In the data rows, zero lies at 7.5, halfway between 7 and 8.
Some points, one per row:
array([8, 6, 9, 6, 10, 5, 4, 7, 3, 8, 5, 4, 10, 0, 7, 10, 15,
       10, 5, 6, 12, 11, 12, 9, 4])
array([9, 8, 6, 7, 7, 7, 8, 5, 4, 8, 10, 6, 9, 6, 8, 6, 5,
       4, 7, 7, 10, 10, 8, 7, 12])
array([7, 5, 5, 6, 8, 10, 9, 11, 7, 6, 12, 6, 7, 10, 10, 7, 6,
       8, 9, 8, 4, 4, 4, 7, 4])
array([8, 7, 3, 4, 5, 4, 11, 6, 6, 2, 11, 9, 6, 11, 4, 4, 1,
       0, 10, 9, 10, 4, 2, 8, 15])
array([3, 0, 7, 8, 10, 15, 5, 9, 10, 13, 11, 13, 3, 4, 15, 7, 6,
       8, 10, 9, 4, 8, 8, 14, 4])
array([9, 11, 9, 7, 5, 5, 8, 8, 7, 7, 6, 9, 7, 11, 4, 7, 7,
       9, 10, 8, 6, 7, 6, 9, 9])
array([4, 6, 8, 6, 12, 12, 3, 10, 10, 13, 8, 8, 3, 8, 10, 12, 8,
       12, 8, 10, 2, 3, 7, 9, 4])
array([5, 7, 10, 9, 12, 11, 5, 7, 4, 9, 8, 7, 7, 3, 10, 7, 12,
       10, 6, 8, 7, 9, 11, 10, 6])
array([7, 9, 9, 10, 11, 4, 4, 8, 9, 11, 5, 7, 10, 7, 9, 8, 10,
       12, 5, 8, 2, 4, 6, 7, 9])
array([11, 7, 9, 10, 11, 8, 6, 3, 6, 14, 5, 3, 10, 2, 10, 11, 15,
       15, 3, 10, 6, 5, 12, 7, 3])
array([5, 5, 8, 6, 8, 13, 11, 9, 7, 6, 8, 9, 7, 7, 9, 7, 6,
       8, 8, 7, 8, 9, 10, 9, 6])
array([9, 9, 9, 10, 9, 7, 7, 7, 8, 12, 4, 5, 9, 4, 7, 9, 10,
       13, 4, 5, 8, 8, 9, 2, 3])
array([5, 8, 7, 8, 7, 10, 5, 6, 6, 7, 7, 8, 6, 8, 7, 7, 5,
       8, 7, 7, 5, 4, 7, 6, 7])
array([8, 11, 6, 4, 6, 8, 7, 7, 10, 2, 9, 12, 5, 15, 3, 4, 0,
       3, 11, 9, 1, 4, 0, 7, 11])
array([8, 11, 5, 7, 5, 8, 8, 7, 6, 2, 9, 10, 4, 9, 7, 5, 4,
       2, 6, 5, 12, 8, 10, 8, 13])
array([9, 7, 9, 6, 7, 7, 7, 10, 6, 8, 8, 8, 8, 8, 7, 7, 8,
       7, 9, 8, 9, 9, 6, 8, 6])
array([10, 8, 7, 8, 4, 6, 5, 7, 9, 6, 7, 4, 7, 7, 8, 8, 10,
       6, 5, 6, 13, 9, 10, 9, 6])
array([7, 5, 6, 4, 5, 4, 12, 7, 4, 1, 7, 4, 12, 8, 8, 9, 7,
       3, 8, 4, 15, 11, 7, 10, 12])
array([7, 12, 10, 11, 10, 5, 6, 9, 12, 13, 0, 4, 11, 3, 6, 9, 12,
       14, 6, 8, 5, 7, 10, 5, 3])
array([11, 10, 8, 8, 7, 0, 7, 10, 10, 8, 2, 5, 9, 9, 7, 10, 12,
       8, 4, 6, 6, 11, 9, 4, 5])
array([10, 9, 3, 10, 5, 9, 6, 8, 8, 4, 11, 10, 4, 11, 5, 8, 1,
       0, 10, 8, 4, 5, 1, 7, 11])
array([7, 5, 8, 8, 11, 9, 11, 8, 8, 9, 5, 3, 11, 1, 12, 11, 14,
       9, 7, 9, 14, 11, 15, 9, 2])
array([6, 4, 11, 7, 11, 15, 8, 8, 11, 14, 9, 11, 6, 8, 10, 7, 6,
       10, 11, 10, 5, 8, 10, 9, 4])
array([8, 6, 10, 6, 8, 8, 6, 8, 9, 8, 10, 4, 7, 5, 7, 8, 10,
       6, 6, 7, 13, 9, 10, 11, 7])
Here are 24 more points, each followed by its number:
array([10, 12, 14, 11, 10, 3, 6, 10, 9, 14, 0, 6, 12, 4, 6, 12, 15,
       15, 2, 6, 4, 8, 9, 6, 4]) 0
array([7, 6, 6, 6, 5, 10, 9, 6, 7, 4, 10, 8, 7, 10, 6, 7, 4,
       2, 9, 7, 10, 6, 5, 8, 10]) 1
array([8, 8, 8, 7, 7, 7, 10, 7, 7, 6, 9, 4, 7, 7, 8, 5, 6,
       6, 13, 8, 5, 5, 6, 6, 8]) 2
array([5, 3, 10, 10, 12, 10, 10, 11, 11, 14, 2, 6, 10, 1, 12, 11, 13,
       15, 4, 6, 7, 7, 14, 7, 0]) 3
array([10, 13, 11, 8, 8, 4, 8, 6, 8, 9, 2, 6, 7, 9, 4, 11, 11,
       10, 6, 6, 8, 6, 9, 5, 6]) 4
array([4, 2, 4, 3, 4, 10, 9, 7, 5, 1, 15, 11, 4, 8, 10, 5, 3,
       0, 11, 7, 11, 11, 5, 12, 12]) 5
array([10, 9, 8, 11, 7, 8, 10, 8, 6, 6, 7, 4, 10, 5, 7, 10, 8,
       6, 4, 5, 13, 10, 9, 7, 10]) 6
array([9, 7, 8, 10, 6, 6, 6, 10, 9, 8, 4, 5, 10, 4, 7, 8, 11,
       11, 5, 7, 10, 11, 13, 7, 6]) 7
array([8, 7, 8, 8, 5, 8, 4, 7, 9, 7, 6, 10, 8, 9, 6, 7, 8,
       7, 9, 7, 6, 6, 4, 9, 10]) 8
array([8, 7, 7, 6, 3, 5, 9, 5, 7, 3, 3, 4, 7, 7, 3, 6, 5,
       4, 8, 5, 11, 9, 5, 7, 9]) 9
array([4, 4, 9, 6, 10, 4, 9, 8, 6, 10, 8, 3, 13, 2, 7, 11, 13,
       9, 3, 5, 12, 11, 15, 5, 7]) 10
array([9, 12, 4, 8, 7, 5, 6, 9, 7, 7, 7, 8, 9, 12, 8, 8, 3,
       9, 6, 11, 2, 5, 3, 6, 8]) 11
array([7, 8, 7, 9, 6, 10, 9, 6, 8, 9, 6, 7, 8, 9, 9, 7, 8,
       8, 9, 8, 12, 7, 6, 8, 5]) 12
array([5, 11, 6, 8, 9, 9, 8, 7, 10, 8, 7, 10, 9, 8, 6, 8, 5,
       11, 7, 11, 4, 5, 7, 8, 10]) 13
array([9, 6, 9, 6, 9, 9, 7, 8, 8, 7, 9, 7, 6, 6, 8, 8, 8,
       9, 8, 8, 4, 9, 7, 10, 9]) 14
array([7, 9, 10, 7, 8, 11, 4, 6, 9, 10, 9, 9, 7, 7, 8, 9, 9,
       9, 9, 11, 1, 7, 9, 7, 4]) 15
array([8, 10, 11, 7, 11, 9, 7, 7, 9, 11, 4, 6, 7, 3, 10, 10, 14,
       13, 5, 9, 6, 7, 12, 3, 4]) 16
array([9, 8, 7, 9, 8, 9, 5, 8, 9, 10, 3, 10, 8, 7, 8, 10, 9,
       7, 8, 5, 6, 8, 11, 9, 6]) 17
array([8, 7, 9, 8, 8, 8, 5, 8, 9, 11, 6, 8, 7, 7, 9, 9, 9,
       5, 12, 8, 9, 10, 11, 10, 7]) 18
array([6, 5, 9, 9, 14, 12, 4, 9, 12, 13, 9, 10, 3, 7, 11, 7, 12,
       15, 11, 9, 0, 4, 7, 6, 0]) 19
array([6, 10, 10, 8, 13, 12, 5, 10, 10, 13, 8, 12, 5, 10, 10, 7, 10,
       12, 11, 12, 0, 3, 8, 8, 8]) 20
array([5, 7, 11, 10, 10, 7, 5, 6, 10, 13, 6, 4, 11, 1, 11, 13, 15,
       15, 5, 8, 5, 5, 11, 4, 5]) 21
array([8, 7, 6, 10, 7, 6, 8, 6, 5, 6, 7, 9, 6, 8, 7, 10, 8,
       5, 6, 5, 11, 9, 7, 6, 9]) 22
array([5, 5, 6, 3, 6, 10, 7, 7, 6, 2, 9, 9, 8, 9, 9, 5, 2,
       0, 10, 3, 12, 9, 3, 9, 11]) 23
Which two of these numbered points are nearest to each point below, looking only along the 5 directions in which the first points spread most? Their numbers follow each, nearest first.
array([9, 11, 14, 10, 10, 2, 5, 8, 8, 14, 1, 3, 13, 5, 3, 11, 15,
       15, 3, 7, 4, 8, 14, 6, 6]) > 0 16
array([7, 7, 7, 7, 8, 12, 5, 10, 11, 14, 5, 10, 7, 5, 11, 9, 11,
       11, 7, 9, 3, 6, 8, 6, 5]) > 15 20
array([12, 14, 8, 10, 6, 2, 6, 9, 7, 7, 4, 11, 9, 15, 5, 8, 6,
       11, 7, 9, 3, 2, 3, 6, 10]) > 11 13
array([9, 10, 9, 9, 7, 1, 7, 5, 9, 10, 3, 7, 10, 8, 3, 9, 10,
       9, 4, 7, 8, 7, 10, 6, 7]) > 4 7
array([7, 6, 7, 11, 8, 8, 9, 8, 8, 10, 8, 7, 8, 9, 11, 10, 8,
       6, 8, 8, 7, 11, 13, 8, 7]) > 18 12
array([13, 10, 12, 12, 7, 2, 7, 5, 7, 14, 0, 4, 11, 4, 3, 10, 15,
       14, 2, 5, 10, 9, 11, 3, 3]) > 0 4
array([12, 9, 11, 10, 8, 4, 7, 9, 12, 14, 0, 6, 8, 5, 6, 11, 15,
       15, 3, 6, 4, 6, 14, 6, 2]) > 0 16
array([7, 5, 7, 8, 6, 7, 8, 7, 5, 8, 5, 3, 10, 3, 9, 10, 13,
       8, 5, 5, 14, 12, 13, 7, 6]) > 10 7
array([8, 12, 5, 10, 7, 5, 8, 7, 11, 6, 7, 9, 5, 15, 3, 4, 2,
       9, 8, 8, 0, 2, 2, 8, 9]) > 11 13
array([7, 4, 11, 9, 11, 11, 6, 10, 8, 12, 4, 5, 9, 5, 10, 10, 15,
       13, 5, 7, 5, 9, 10, 5, 3]) > 16 21
array([8, 8, 8, 9, 12, 10, 7, 7, 9, 12, 6, 9, 6, 7, 9, 9, 10,
       15, 8, 9, 1, 3, 7, 10, 8]) > 15 20
array([7, 5, 5, 4, 8, 9, 9, 9, 10, 9, 8, 11, 4, 6, 11, 7, 6,
       11, 7, 7, 6, 9, 10, 8, 4]) > 18 14
array([12, 14, 9, 7, 9, 2, 4, 9, 10, 11, 1, 8, 11, 8, 5, 9, 12,
       12, 5, 7, 4, 8, 10, 5, 6]) > 4 0
array([6, 7, 6, 5, 5, 7, 7, 7, 6, 6, 9, 7, 9, 7, 9, 10, 9,
       6, 7, 4, 10, 11, 8, 7, 11]) > 22 6
array([6, 9, 6, 7, 7, 8, 8, 9, 8, 4, 12, 10, 4, 14, 7, 4, 4,
       5, 7, 8, 4, 4, 5, 8, 9]) > 8 1
array([10, 12, 7, 8, 8, 6, 8, 9, 7, 6, 6, 9, 12, 4, 7, 12, 10,
       3, 5, 4, 10, 12, 11, 7, 10]) > 6 22
array([8, 7, 13, 6, 14, 8, 6, 8, 6, 15, 7, 6, 7, 3, 11, 11, 15,
       15, 7, 8, 2, 4, 9, 9, 4]) > 21 16
array([9, 10, 6, 9, 8, 4, 7, 8, 5, 5, 8, 9, 9, 9, 9, 4, 4,
       4, 7, 7, 10, 10, 7, 8, 9]) > 22 9
array([9, 11, 5, 7, 3, 3, 10, 6, 6, 1, 7, 7, 6, 11, 2, 9, 4,
       2, 7, 5, 14, 8, 4, 8, 12]) > 9 1
array([9, 12, 12, 13, 11, 1, 5, 11, 9, 14, 5, 6, 11, 7, 4, 11, 15,
       15, 2, 6, 1, 3, 12, 5, 7]) > 0 16
array([3, 4, 5, 5, 10, 14, 4, 10, 9, 8, 15, 11, 2, 8, 15, 3, 4,
       8, 13, 12, 0, 5, 5, 13, 4]) > 20 15
array([9, 5, 5, 7, 8, 9, 6, 9, 6, 6, 9, 9, 5, 9, 6, 5, 6,
       8, 12, 9, 8, 6, 5, 9, 9]) > 2 8
array([7, 10, 9, 9, 5, 6, 9, 8, 7, 6, 8, 7, 7, 10, 5, 5, 3,
       6, 9, 9, 8, 5, 4, 6, 10]) > 8 2
array([7, 8, 7, 8, 7, 8, 9, 7, 7, 6, 9, 7, 6, 8, 7, 7, 5, 9, 7, 8, 6, 8,
       5, 8, 9]) > 8 2
array([5, 7, 5, 5, 4, 11, 10, 7, 4, 0, 10, 9, 7, 11, 6, 5, 0,
       0, 11, 5, 13, 9, 5, 8, 10]) > 23 1
array([6, 6, 4, 5, 0, 3, 11, 3, 2, 0, 8, 8, 10, 10, 5, 3, 0,
       0, 11, 2, 15, 9, 2, 7, 15]) > 23 1
array([7, 5, 6, 9, 5, 6, 7, 7, 7, 7, 12, 8, 4, 10, 7, 5, 2,
       5, 10, 8, 7, 6, 5, 10, 9]) > 1 2
array([6, 8, 4, 10, 7, 7, 6, 8, 10, 9, 7, 7, 7, 7, 9, 8, 7,
       8, 7, 6, 5, 6, 6, 5, 6]) > 13 8
array([8, 7, 9, 6, 9, 10, 6, 9, 9, 13, 7, 13, 8, 11, 9, 8, 6,
       13, 11, 11, 2, 5, 7, 9, 4]) > 20 15
array([6, 4, 7, 5, 4, 10, 7, 6, 8, 1, 10, 7, 8, 11, 7, 5, 5,
       5, 12, 6, 8, 9, 3, 7, 10]) > 1 23
array([9, 5, 10, 8, 7, 6, 7, 9, 8, 11, 4, 6, 9, 2, 7, 15, 14,
       13, 5, 8, 8, 9, 13, 7, 2]) > 16 7
array([8, 5, 11, 9, 12, 11, 8, 8, 11, 12, 5, 7, 7, 0, 10, 12, 15,
       13, 6, 9, 8, 11, 15, 12, 3]) > 3 16
array([6, 8, 8, 7, 8, 10, 9, 8, 9, 10, 10, 6, 7, 8, 10, 5, 9,
       8, 10, 7, 5, 5, 9, 8, 7]) > 14 12
array([9, 6, 7, 9, 5, 7, 9, 8, 8, 7, 10, 8, 4, 9, 6, 5, 4,
       6, 9, 5, 7, 8, 6, 6, 9]) > 8 2
